In the rows, 128 means zero.
One turn sends every row of this set to another row. A few are shown first. Where does it send the rows asked after them?
ledu: [114 128 112 124 101 133  99  98 110 125 163 128 105 129 148 115 116 138
 133 132 142 122 128 134 107 133 124  67 147 116 137]
Zilu: [103 135 142 129 121 130  94  97  97 123 156 147 110 156 149 132 114 142
 122 120 142 120 116 108 114 134 123  70 101 132 121]
gar: [140 126 137  96 103 110 141  72 112 146 148 114 127 152 112 110 110 126
 142 125 146 133 132 128 104  94 137  83 130 143 126]
fabo: [129 145 149 131 135 137 112 113 101 129 146 120 122 154 141 140 121 145
 109 127 126 116 139 124 132 115 132 137 169 108 130]
big: [132 149 154 122 141 131 105 103  99 131 151 135 128 156 141 140 127 150
 105 130 123 120 126 125 131 108 134 132 165 112 129]
Fogul: [127 128 132  89  92 110 135  75 106 138 146 122 128 155 116 115 115 130
 151 125 140 140 133 127  92 100 137  86 130 153 124]
zuzum: [106 138 135 112 103 121 134  98 107 122 126 118 122 154 124 106 103 123
 163 115 120 147 128 111  96 103 122  97 102 156 123]
lasin: [121 153 151 132 128 126  89 104  94 118 152 134 108 152 162 119 116 164
 126 125 120 135 133 115 124 109 116 100 142 113 116]
zila: [109 146 112 121 109 135 114  92  90 151 154 150 117 143 112 135 136 115
 141 140 131  99 134 132  90 105 119 153 140 140 145]
zolon: [124 108 143 104 133 133  91 116  95 127 141 112 125 134 117 122 112 122
 138 158 128 123 120 137 116  89 110 139 160 129 141]
dake: [120 125 131 119 116 116 114  81 113 134 142 146 102 136 112 137 113 115
 175 125 131  91 119 104  93 123  88 122 115 144 147]
fot: [122 137 158 122 145 143 102 110 102 124 146 123 126 158 153 118 123 144
 128 125 117 116 119 129 137 119 132 147 153 112 135]
tigi: [130 129 158 127 138 122  99  94 114 120 144 134 107 156 167 127 109 161
 142 116 128 114 120 113 133 132 133 102 152 111 134]
nugiz: [123 123 120 108  94 125 116  80 100 147 164 133 110 136 106 133 128 113
 159 135 149  89 139 122  85 118  97 116 130 141 135]
vozuz: [128 144 160 116 146 135  98 100  98 128 152 135 129 158 148 126 128 151
 119 130 117 122 116 128 135 109 131 140 155 115 131]
lek: [123 127 134 113 103 107 145  91 124 124 118 114 114 152 119 124  92 124
 168 110 131 134 135 105 100 115 129  95 126 149 137]
fetog: [122 111 150 116 150 128  99 116 107 127 127 133 128 135 116 147 108 117
 128 148 124 114  97 122 121  97 121 130 150 135 150]
Digiv: [118 133 118 121 118 127 121  86 107 149 143 148 111 147 114 143 126 116
 155 133 134  87 130 123  98 120 122 157 146 137 160]
lorig: [123  94 155 107 136 137 104 115  97 136 139 113 130 151 115 144 112 115
 126 147 148 101 121 126 122 108 130 136 150 135 139]
Vetep: [120 121 138 110 103 125  95  83  93 131 172 127 108 159 144 124 117 149
 130 128 162 116 144 120 111 135 124  74 128 124 118]
loka: [111 126 143  99 106 121 137  83 107 135 136 131 133 163 124 117 114 121
 149 114 135 133 114 117  98 110 145  88 101 164 125]
Lapiv: [120 129 144 105 114 124 140  83 108 143 142 126 135 158 119 110 114 116
 136 118 136 131 109 123 106  99 142  84  98 153 123]
mazap: [115 129 109 122 102 129 117  91 113 138 150 140 106 120 112 129 122 106
 166 132 129  93 119 123  85 118  94 113 131 139 150]
somed: [122 119 130 128 121 117 101  90 125 117 143 132  96 140 151 126  98 144
 155 119 140 113 122 111 119 147 119  77 140 116 149]
tof: [112 130 128 116 105 129 116  84  95 148 160 151 117 142 107 146 132 109
 142 130 144  89 121 113  86 118 103 110 106 151 131]
zazis: [129 127 139 122 117 111 148  94 128 130 118 109 115 150 118 116  87 118
 159 110 130 129 127 105 111 109 127  94 116 141 137]
Kiv: [117 138 134 134 123 142  99 110 110 123 152 127 112 136 170 112 122 147
 130 124 122 120 118 135 123 125 136  94 159 109 133]
kur: [110 120 145 121 134 142  99 130  85 131 137 121 130 140 112 144 116 113
 110 152 131 121 119 125 114  89 117 131 139 137 129]
zem: [112 139 136 129 120 117  85  96 102 110 148 134  94 146 150 114  99 153
 151 124 128 135 130 105 115 125  97  84 116 122 128]
ravu: [127 129 150 121 116 134  99 100  95 128 162 114 110 159 162 119 120 158
 129 123 144 115 148 125 126 127 133 102 157 109 117]
vire: [112 141 130 118 110 121 105  85  93 136 153 149 108 140 109 132 122 117
 160 131 128 105 125 106  87 106  80 120 100 149 128]
Meko: [115 140 152 137 129 138 105 108  98 128 152 137 117 158 163 139 122 150
 108 117 136 112 123 115 126 129 144  90 138 118 119]
zomas: [115 145 120 123 119 123 109  89  98 140 141 146 105 145 115 129 121 123
 165 136 121 105 137 119  96 106 101 165 138 136 151]
Zur: [132 137 119 119 105 115 147  93 126 137 130 114 121 132 113 112 101 116
 143 122 129 137 125 125 101  95 131  80 137 137 138]
nudu: [118 136 144 114 114 120 135  94 106 130 131 111 122 156 121  96  99 121
 156 117 124 143 127 112 108  94 118  98  94 147 120]
bir: [122 135 116 111  96 114 146  91 124 132 129 125 123 137 116 124 107 120
 148 120 128 139 123 124  91 105 139  79 140 149 139]
gofir: [129 113 161 109 143 118  94 111  90 127 133 120 122 152 109 148 103 130
 130 150 135 120 130 111 122  90 105 140 145 134 132]
leda: [115 139 133 114 117 125 111  81  86 150 153 151 115 163 111 141 130 125
 148 134 139  96 140 116  98 109 114 162 126 143 139]
Ridar: [122 139 150 131 137 145 109 119 103 125 143 115 122 153 149 125 120 140
 121 124 121 114 133 127 135 120 131 144 161 108 133]
Tesi: [105 147 125 129 127 130 113  92  96 143 140 161 114 151 116 142 127 116
 147 131 121  99 119 114  98 111 114 158 119 145 150]

nugiz goes to mazap
Fogul goes to bir
Where do these go?
ledu goes to somed
Kiv goes to tigi
vozuz goes to big
gar goes to Zur
zomas goes to Tesi
zolon goes to fetog

